Each path below is one point turned by a fixed rotation once a step. After each direction that follows a path, write how fast that rotation turns it, in degrees each step (0 if it stays still).
Each turn is a multiple of 5 degrees from 10 to 175, or 0.
Each row of a path follows its step; steps can be skipped.
Path 1:
step 0:  -2.4 -43.9 -14.3  -0.3  -1.2  16.9  25.2 -11.1 -16.2  -4.0  13.3   5.3  15.2 -28.8  31.3 -11.3 -17.9  28.8  11.2 -20.0  -5.7  55.4   3.5 -13.5 -34.6  -8.5  -5.4 -21.8   5.8  -7.6
step 1:   6.4  17.0  -8.7  16.1  30.0  -1.7  34.4 -24.9  36.7  48.1   3.4  -6.3  -3.5  12.4  34.9   2.9  18.7  27.5   1.0   9.5  28.2  -5.0 -16.3 -19.2  19.9   5.7 -31.9   1.6   8.9  -5.1
step 2:  12.3  -0.2  -5.3   6.8   7.4   1.0  38.7  -4.1   2.8  -2.5 -22.5  -8.1 -18.4  -0.2   7.8   2.3   9.4   9.5 -40.0 -28.1 -11.8   9.3  41.1  42.9  11.2 -27.1  25.3 -24.0  37.2  12.7
step 3: -18.5   3.6  -8.9  37.6 -50.2   6.0  11.8 -28.8   3.9  -5.2   9.6  16.3  14.9  -4.0  10.0 -16.1 -25.8  21.9 -15.6   2.3  21.3  40.3  11.7 -27.6 -15.3 -28.9 -19.0  19.9  11.8   6.1
step 4:  23.8  23.2 -18.1  13.5  13.4  12.8  12.2  -5.5 -29.8   2.0 -36.6 -22.3  12.9  11.7  41.2  -6.9  10.6  34.1 -22.1  10.0  28.1   4.4 -18.0 -11.8  27.5  41.9   3.1  -4.5  11.1  -2.6
step 5:  19.9  12.4 -26.2   3.0   8.0  38.3  15.9  -4.8  24.8 -10.5 -47.6 -16.9 -24.6 -18.7  10.0  17.1 -20.0 -14.6 -11.7 -33.0 -10.8  10.3  16.4   8.1 -28.6 -25.3 -28.5  -9.1  11.4  12.1
step 6:  -1.0   7.9   0.1  40.2 -24.3  -6.4  -2.0 -29.7 -31.8  24.2  23.3  -4.7 -28.0 -47.0   3.7  28.2  -0.5  17.4 -11.3   2.4  37.0  18.9  10.0 -21.8  10.9 -16.4  -9.9 -18.0  -7.0   1.5
step 7:   6.7  -3.1 -34.2  25.3  14.1  39.1  39.3   6.8 -18.3 -13.0  -3.1   0.4  -8.5  31.5   9.9   9.3 -31.0  47.4  -1.1 -12.7  -0.9 -25.4 -17.5  -2.1  31.8  -2.9  14.4  -7.9  -0.9 -12.4
step 9:  19.8  16.0  -2.0  26.0  -4.7   2.0   2.9  13.4 -17.0  11.9  19.9 -42.8 -21.2 -29.2  -9.5 -17.4   4.1  39.1 -24.0   5.1  15.0  41.4 -35.8  11.0 -12.4 -27.3   9.4  -1.5  -6.7 -13.6
Directions:
 -5.6 -10.7   4.4   9.7  -5.9  -4.1  -5.6  -4.8   1.9   2.9  -0.8 -11.4   2.9  -3.7   6.4   1.3   8.1  -4.5   1.6   4.8   5.1 -10.4   6.5  -4.1   0.7  -4.6 -14.5  12.6   2.5 -13.0 -> 145
 -6.7  -9.1   6.1  -4.1 -11.7  -2.6  -2.3  -2.8  10.7  -5.7   2.1  -4.2  -6.1  -7.2   4.0   0.3  -2.3  11.8  -1.1   2.0   5.6   7.1  -9.8 -15.4   3.4   1.2  13.1  -2.0  -8.4  -3.0 -> 120
  9.4  -5.8   0.1   3.1  -3.3   9.5  -8.2  13.9  -8.1   1.2   0.7   4.6  -7.8  -5.4  -9.1  12.6  -5.0   6.3  -0.9  -5.2  -2.0  -7.6  -3.2  -1.0   4.4   1.7  -9.9  -0.2 -15.2  -4.3 -> 35
 -2.6  -9.0   4.1   3.8   0.6   1.0  15.0 -10.6   4.3   9.2  12.3   7.3  -8.3   7.1  -5.9  13.0  -2.8  -0.1  -2.1   4.9  -4.4 -11.1   7.4  -0.5   5.7  -2.1   7.0  -4.7   3.5  -0.2 -> 70
 -7.3  -3.2  -5.2   4.6   0.2  -3.9  -3.9  -3.6   6.2  -0.2  -0.7  21.6  -3.6  -1.4  -0.7   5.9   3.4  -6.5  -0.3  -5.2  -1.1   5.8  -9.7 -11.3  -6.5  -0.8 -11.7   7.7   5.3  11.2 -> 145
 -5.1  -4.0   9.5  10.6  13.1  -7.1   7.6   7.4 -10.0  -0.2 -13.5   1.5 -11.4   3.1  -7.5  -8.1   1.6  -6.4  -5.4   2.1   2.0   5.3  -5.6  -6.4   4.7   0.4   2.9  -2.9   1.2  -9.8 -> 145
  6.6   0.1 -11.6 -12.7   1.5  -6.8  -7.2  -5.8   8.5   3.8 -16.0   5.9  -7.1   3.6   4.1   4.8  -1.9  -2.5  -3.2  -3.5  -5.7  -1.2   1.6   4.2  11.0  -3.7   6.0   7.3   0.3 -13.3 -> 120
Path 2:
step 0:   5.2   5.2  16.3  -8.8 -44.9 -16.3  21.8 -18.7 -19.5   3.6 -21.2 -10.8 -22.3 -12.1  27.7   1.7  -3.9  17.7   1.9 -14.1   1.2 -13.4   5.3 -13.7 -10.4  -7.7 -29.5 -15.9  18.9   0.6
step 2: -12.4  30.3  -5.1  13.3 -27.8   7.0   7.3  -1.7  -5.0   8.1 -21.8 -10.4  16.6  34.8 -14.4 -14.9 -13.2 -10.5  -6.5  11.2  14.0   8.2 -15.8  11.1  17.3   1.7 -26.5  10.3  -7.2 -39.5
step 3:  -5.7 -14.0 -31.2  12.1 -13.8 -23.1   4.6  -6.5 -10.0  29.2 -24.5  18.9   7.4  22.4  -7.4  -2.8 -11.5 -13.4   7.0   4.1  -4.5  28.6  14.2   0.8 -27.0  28.2 -17.4 -16.9  16.9   0.4
step 4:  -9.0 -12.0 -32.8  -2.2  27.8 -33.2  12.0 -26.7 -11.2  -0.5  -0.7 -16.0   7.6  19.0  -7.2  20.1 -11.6   1.5 -12.2 -31.7   1.1  22.7  -9.2 -15.3  -3.1 -25.9   1.2   9.3  12.7 -14.1
step 5:   9.7  -3.4 -30.6  17.0  -4.4 -20.7  29.1  21.8 -20.9   1.9  -3.8 -46.6  -0.6 -30.8  -4.9   4.8   5.7   8.2  18.3   6.6   6.0   1.4  -3.5  11.6  -1.3  -8.8 -20.2  18.8   6.0 -13.5
step 6: -15.9  -9.5 -29.7  -4.0 -33.2  23.6   9.3   6.5  12.6  -4.4  23.3  -5.6  18.8 -23.9 -14.1  -0.6 -13.0 -32.1  10.3 -18.9   4.3  14.9  19.1   5.8 -16.1 -13.0  -8.2  21.4   9.6  13.4
step 7:   5.7  17.2   2.3  13.0 -19.1   0.2  40.4 -26.5  19.7 -14.1 -23.1  18.0   2.1   0.8 -26.1  11.1 -26.5  -4.2  16.8   2.9  -9.6 -12.8   4.4 -15.0   7.2 -31.9  -7.2  17.7   9.6   7.4
step 8: -16.9 -15.0  15.2  14.0 -19.8  -7.9  -5.3 -31.6 -20.9   0.7 -23.8  -5.2 -12.8 -34.7 -31.2  -5.9  -6.1  20.1  -4.3   6.5   1.4   0.7  18.4   8.5  -4.9  -4.5  -5.2 -15.7  37.5   7.2
step 9: -24.4  10.8   8.4  12.8  -5.2  21.1   3.3 -14.5 -17.4  -4.9  11.9 -18.0  -2.7 -15.4   4.0  -8.1 -23.6  -9.8 -19.8 -28.6   3.7  -6.5   2.2 -31.5  -6.7  -8.8 -14.7 -24.2  10.1 -42.8
Directions:
-14.0   0.9   3.4   8.6   2.9   4.8  -9.7  12.2  -6.0   8.0   5.6 -14.6 -10.7  -2.6  -1.4   1.8   3.9   6.8   7.3 -10.7  -4.3  -4.9  -1.7  -0.5  -0.3  -6.6  -3.4   3.8  -6.4  -5.7 -> 90
 -8.1  -7.2 -17.6  -5.0   6.9   2.1  10.3   6.7  -0.8  11.0  -6.5   1.9   2.7   6.6   4.2  10.9   3.6   3.7  -7.2   3.2  -2.3   8.4  -9.0   9.3  -2.8   2.5   2.5   2.9  -7.7  -3.7 -> 40
  7.5 -11.3  -4.5   3.5   6.2  -6.0   2.0   1.1  -0.1   9.3  -2.6   5.1 -12.4  -8.5  -5.5 -14.2  -3.6  -3.8   3.5   6.8  -9.9 -11.5   2.4   3.5  -8.6  10.4  -1.4   6.4  -2.8  -0.7 -> 155
-11.4  -3.9  18.3   3.8  -0.8   0.3   7.3  -3.7  -7.3   3.3   5.3   7.6   5.4  -4.0   1.8  -2.7 -12.2   6.0  -4.5   7.3  -1.0   8.1  -3.9   1.1   0.6   0.4 -10.4   8.4  -9.6   8.1 -> 55
 -0.6  -0.9  -0.1  -4.3   1.2 -17.9   0.8  13.1  -0.2   4.0  11.5  -2.3  -0.7   6.4  -4.8  -3.5  -1.9  -3.2   1.9   3.4  -4.7  14.5   2.8 -11.3  13.7   7.4   2.7   2.2   5.3  -4.8 -> 45
  8.7  -3.8  -3.2   4.6   4.9   3.5  -1.5  -2.6   1.8  -3.5   7.2   1.2   2.1  11.7  -6.5  -3.7   2.2  14.1   0.9  12.2  -4.2  -6.3 -10.0   4.9   9.1 -13.4  -8.3   5.8   9.2  -5.3 -> 130
 -3.6   3.1  -2.0  17.9  14.7   0.1  -3.6  -5.5  -8.9   7.9  -5.7   3.1   6.4   1.0  -5.5  -4.2  -5.1  -1.0  -1.8   0.3  -3.9   3.9  -1.8  -2.8   3.1  -1.1   7.4 -19.8   4.7   2.9 -> 70
  3.2  -0.8  -5.8  -2.1 -13.3   9.8  -6.9   1.6 -13.0  -4.0   0.9  -1.3  -5.3  -2.4  12.2  -8.4  -1.2   1.4   3.7  11.0 -11.8  15.2   1.6   1.1  -7.0  -4.2   2.6  -5.4   2.7  -3.2 -> 125
Path 3:
step 0:  10.5   0.0 -31.6 -13.2 -13.6 -40.4  16.0   8.4 -23.8 -12.7   9.9   1.1  -9.3 -50.4  -7.6 -10.1 -10.8  -2.4   3.4  11.6  11.7 -17.9  15.3 -31.0   8.1   6.3 -13.3 -10.4  13.9 -15.9
step 1:   1.7   6.6  37.5 -44.4  13.9  12.3   3.9  -3.5 -28.1  14.3   5.5 -19.8  -6.7  -2.9  -4.3  17.5  -2.0  21.6 -26.7  12.6  12.9  -5.3 -10.1  -0.8   5.6   0.9  37.3  25.3 -21.6   3.6
step 2:  -2.0  13.5 -21.2  -7.6  12.5 -14.3 -22.7  22.2  25.8 -27.5 -20.4   9.0   9.4 -18.8  -2.8   1.8  25.5 -21.5  -8.4  -7.5  18.7   9.2  37.6 -13.0 -11.7   6.0  13.2  35.9  19.0   6.3
step 3:   9.7 -20.1  27.1  -4.1 -18.7   0.1  -4.7 -12.3 -40.5  18.1  -4.7  23.7   1.2  24.8 -33.4  -6.6   7.4 -13.1  -9.7   2.9  15.9   4.7 -24.2 -11.4 -21.8 -12.5 -16.3  30.1  15.6 -21.5
step 5:  13.1 -12.1  21.6 -15.5 -18.6   7.8  -8.5 -10.5  -3.2 -26.7  -3.2 -21.6 -23.8   8.1  -2.9  -2.2  -2.4  13.6 -33.3 -36.2  14.1 -47.6  -3.1 -10.1   8.5   1.7   9.0   9.3  -4.7 -30.0
step 6:  10.8  23.3 -11.6   3.6   9.4 -21.2   6.4   3.5 -27.6 -25.4 -24.1   5.7 -18.4 -42.0 -16.5  26.8   9.2 -29.2 -19.7  30.2  11.6  10.1   2.1 -14.9  13.1  13.3  -1.2  -6.0   1.6  16.4
step 7:  -1.6  -2.6  23.4 -21.3  40.7 -15.2 -23.1  -6.0 -28.7  37.6  -1.5  -2.8   1.2   7.0  -6.1 -14.8   6.8  -2.2 -15.7  -4.9  -0.1  -8.2  12.5   8.1  -1.3 -19.1  35.3  21.8   7.2 -31.8
step 8:   7.3  15.3 -15.9  -7.4 -18.3   2.5 -18.8 -16.8  -0.4 -25.3  21.8   3.6  26.3 -13.1  -3.2  -6.7  25.6 -16.0  18.0   5.7  47.9  -8.3  14.7   0.0   4.0  -2.9  -4.8  27.7  26.2  29.5
step 9:  26.3  -4.3   1.5   1.0  -2.5  -9.7   9.4 -16.0  -1.0 -16.1  -7.9  10.2   7.2   4.0 -24.5   5.3  -4.8  32.9 -21.8   3.6  -4.6   0.7 -41.4  -5.9 -13.0 -19.8  -3.4  36.1   1.7 -47.6
Directions:
  4.1  12.3   2.0   5.9  11.1   4.3   0.9   6.1   0.0  -5.6 -16.5   2.9  11.3  -1.7   4.8  -9.1  -8.8  14.3  -5.5   2.0   1.1  10.7  -2.5   3.3   1.4  -0.9   4.8  -2.7   4.1  -3.2 -> 145
  4.7 -11.5  11.6  -2.1   0.7  11.9  -2.9 -14.4  -1.0   6.2  -2.8  12.7  -5.4   3.1  -8.2  -9.2  -8.2   4.5  -0.5  -4.7   1.5  -1.4  -1.1  -1.3   4.8   8.5   8.9   3.4  -9.4  -1.8 -> 170
  7.9  -7.1   0.5   8.6   8.6   0.8  -7.1  -8.5  -6.6  -0.5  10.7  -4.8  -2.2   6.1   3.4  -3.4   5.5   7.3   9.4   2.0  11.6  11.4   6.5  -2.8 -11.5   2.6  -6.4  -6.2   8.7  -5.5 -> 80
 -9.1  -4.8  -5.4   1.6  -3.9   0.9 -13.5  -3.8   4.1   0.5  -1.3 -13.0  -0.3   4.4  12.6  -4.4  -3.7   1.0  -6.7  -9.1  -2.1  -1.1  10.0  11.1   0.6   7.0  11.2   8.5   7.8   5.8 -> 125
 -5.8   7.0   8.4   0.3   0.3   1.3  -2.5   0.5 -12.6   2.2   6.3  -4.5   4.5  18.2   6.9   6.8  -1.4   3.1  -6.7  -9.1  -7.1  -0.7  -6.7  -9.0   1.7  -4.3  -2.0   5.9  -5.5 -14.3 -> 175
 -7.3   7.4  -8.5  -2.4   7.2  -5.1  -1.1   5.5  -1.3   9.8  -1.8   2.3   3.5  12.2 -12.5   2.3   8.4  -2.1  -6.7   1.0  14.6   2.1   8.5   3.7  -1.2   8.4   7.9  -5.4 -11.4   0.4 -> 70
  2.8  -6.0  -1.8  -0.2 -12.4  -2.2  -8.3   0.9   2.5  -3.9  -8.3   6.7  -7.3   8.9   2.2   2.7   0.6   6.6 -12.5  -1.4  -0.4  -2.9  -2.2   8.8   2.3   0.8 -14.8 -19.0   0.2  -3.1 -> 60
  2.4  -0.4   9.0 -18.4   7.1   5.7   2.0  -0.5   1.3  -1.1   5.4  -0.1   5.7   0.9  11.5  -5.4   7.8   4.0   1.0  -0.2   0.1  -3.1  13.2   7.5   2.8 -14.3  -2.7  -5.5  -9.6   6.4 -> 115
